Here are some points, each followed by its number:
[ 0.7  2.4  2.2  0.5  0.5  1.1 -1.3  0.6  0.2] 0
[ 0.3 -2.6 -0.9  0.1 -0.7 -0.6 -0.3  0.4 -0.6] 1
[-1.2  1.4  0.7  0.1 -0.8  0.2  0.5 -0.4  0.2] 2
[-0.3  0.8  1.4  1.  -0.4  0.6 -0.3  1.2  0.5] 3
[-0.9 -1.1 -1.2  0.3  0.7 -1.   0.5 -1.2 -0.5] 4
[-0.1 -0.9  0.9 -1.1 -0.7  1.1 -1.6  1.   0.9] 5
[-1.4  1.1 -0.6  1.5  2.6 -1.2  1.6 -2.   0.1] 6
[ 1.3  0.7  1.7 -0.2  0.6 -0.1 -1.1  0.2 -0.3] 7
[ 0.8  1.2  2.3  1.1 -0.4  0.9 -2.   0.4 -0.5] 8
[0.7 0.7 0.2 2.1 0.6 0.4 0.8 0.7 0.4] 9
[-0.8 -0.5 -1.2 -1.   0.9  0.5  0.7 -1.1 -0.6] 10
[ 0.8 -0.1 -0.2 -1.8 -0.3  0.7 -0.2  0.2  0. ] 11
New points follow, each followed by the number of its nearest point above by angle.
[ 1.4 -0.6 -0.1  1.2  0.   0.8  0.3  0.7  0.9] 9
[-0.8  0.4  0.  -0.2  0.3 -0.4  0.3 -1.1 -0.1] 6
[ 0.4  1.  -0.9  0.   1.1 -0.1  1.6 -0.3  0.6] 6
[ 0.4  0.5  0.7  0.   2.7 -0.9 -0.3 -1.4  0. ] 6
[-0.6  0.6 -0.3  0.3  1.4  0.4 -0.5  0.9 -0.2] 0
[-0.8 -0.3  0.7  0.6  0.1  0.   1.  -0.3 -0.4] 6
[ 0.1  2.4  0.6  0.8  0.  -0.2  0.2  0.5 -0.1] 0
[ 1.2 -0.1 -0.6  0.2  0.   0.2 -0.3  1.1  0. ] 9
[-1.3 -0.7 -1.   0.   0.8 -0.4  1.1 -1.8 -0.5] 4
[ 2.4  0.3  0.8  1.3 -1.1 -0.2 -0.9  0.9  0.7] 8
[ 1.5  0.1  0.6  0.8 -0.8 -0.3 -1.1  0.9  0. ] 8
[-0.2  0.   2.9  1.5  0.6  1.1 -2.8  0.4 -0.4] 8
[-0.9  0.2  0.1 -0.3  0.8  0.6  0.   0.4  0.8] 5
[-0.7  1.7  0.3 -1.  -0.2  1.2  1.5 -1.5 -0.4] 2
[ 0.2 -1.  -0.4  0.1 -0.5 -0.9  1.6  0.1 -0.4] 1
